Some points, one per row:
(-2.37, -0.21, -1.88, -0.08, -0.34, -0.04, -0.21, -0.44, 1.08)
(-0.46, -0.22, -0.82, -0.46, -0.37, 0.50, -0.04, 1.27, -0.89)
(-1.36, -0.11, -1.24, -0.36, -0.43, 0.48, 0.09, 1.10, -0.95)
(2.21, -0.22, 1.10, 0.89, 0.77, 1.27, -0.01, -0.84, 0.74)
(-1.14, -0.06, -1.64, -0.26, -0.34, 0.54, 0.07, 1.54, -0.88)
(-0.43, -0.62, -0.63, -0.45, -0.51, -0.57, -0.04, -2.65, 1.09)
(-1.98, -0.26, -1.94, -0.14, -0.36, -0.02, -0.15, -0.45, 1.05)
(1.15, 0.11, 3.77, -0.29, -0.46, -1.39, -0.06, 0.09, -0.70)
(0.05, -0.23, -1.17, -0.35, -0.22, 0.60, 0.01, 1.40, -0.72)
(1.54, 0.32, -1.98, 0.37, 0.19, 1.41, 0.36, 0.40, -1.72)
(0.91, -0.27, 0.07, -0.65, -0.42, 0.23, -0.08, 0.91, -0.64)
(1.56, -0.03, 2.73, -0.50, -0.64, -0.86, -0.18, 0.80, -0.82)
(0.73, 0.75, 3.75, 0.07, -0.32, -2.96, 0.00, -1.49, -0.68)
(0.28, -0.41, 0.29, -0.59, -0.59, -0.12, 0.01, 0.52, -0.88)
(-0.88, -0.04, -1.56, -0.26, -0.39, 0.74, 0.08, 0.99, -1.11)
(-2.18, 0.32, 3.56, 0.03, 0.41, -2.48, 0.09, -2.51, 1.24)
(0.72, 0.52, 3.22, -0.40, 0.11, -2.09, -0.40, -0.18, 1.07)
(-1.89, 0.10, -2.12, 0.14, -0.12, 0.23, -0.26, -0.10, 1.12)
12 more points follow, each with its number after it:
(0.37, 0.40, 3.90, -0.03, -0.47, -2.37, -0.53, -0.29, -0.49) 0
(1.15, -0.10, 2.14, -0.56, -0.61, -0.61, -0.14, 0.91, -0.72) 1
(-0.43, -0.17, -1.86, -0.29, -0.21, 0.68, 0.04, 1.67, -0.84) 2
(-0.70, -0.28, -0.67, -0.50, -0.61, 0.30, 0.09, 1.42, -1.00) 3
(-1.11, -0.21, -0.92, -0.50, -0.52, 0.37, 0.05, 1.09, -1.08) 4
(1.25, -0.18, 1.65, -0.61, -0.61, -0.37, -0.05, 0.63, -0.75) 5
(-0.81, -0.21, -0.48, -0.49, -0.60, 0.45, 0.00, 0.86, -1.30) 6
(-1.73, -0.10, -2.16, -0.01, -0.22, 0.19, -0.22, -0.37, 1.18) 7
(-2.23, 0.19, -1.99, 0.10, -0.30, 0.22, -0.17, -0.13, 0.92) 8
(1.26, -0.25, 1.97, -0.53, -0.79, -0.69, -0.06, 0.78, -1.07) 9
(-0.34, 0.59, 3.65, 0.03, 0.14, -2.72, 0.13, -2.44, 0.18) 10
(3.39, -0.29, 2.47, -0.34, -0.84, -1.98, -0.01, -1.86, -0.46) 11
Which of these numbered points is nearest to each point below, ignoring the direction in which the first points spread most? Its number follows each.
(0.57, -0.25, 0.54, -0.58, -0.54, -0.03, -0.02, 1.17, -0.68) > 1
(-0.12, -0.57, 0.73, -0.55, -0.87, -0.46, 0.08, 0.60, -1.30) > 6
(-1.05, -0.07, -1.52, -0.34, -0.31, 0.49, 0.15, 1.48, -0.84) > 4
(1.15, 0.17, 1.06, 0.97, 2.13, 0.84, 0.42, 0.66, -0.08) > 2
(2.06, 0.04, 3.20, -0.42, -0.60, -1.37, -0.01, 0.50, -0.95) > 9
(2.13, 0.38, -0.87, 0.62, -0.06, 0.97, -0.08, -1.71, 0.71) > 11
(-0.70, 0.52, 3.53, 0.13, 0.28, -2.99, 0.08, -2.70, 0.19) > 10
(-0.20, 0.41, 3.67, -0.10, -0.08, -2.53, -0.53, -0.24, 0.34) > 0
(0.75, 0.09, 3.52, -0.43, -0.51, -1.04, -0.08, 0.39, -0.57) > 3
(-1.36, -0.05, -1.17, -0.38, -0.37, 0.56, 0.08, 1.62, -0.94) > 4
(-1.01, -0.02, -1.72, -0.21, -0.17, 0.85, 0.10, 1.29, -1.12) > 4
(2.71, -0.20, 0.32, 0.80, 0.40, 1.26, -0.05, -1.34, 0.76) > 11
(-1.65, 0.40, -1.90, 0.14, -0.51, 0.32, -0.04, -2.41, 0.80) > 10
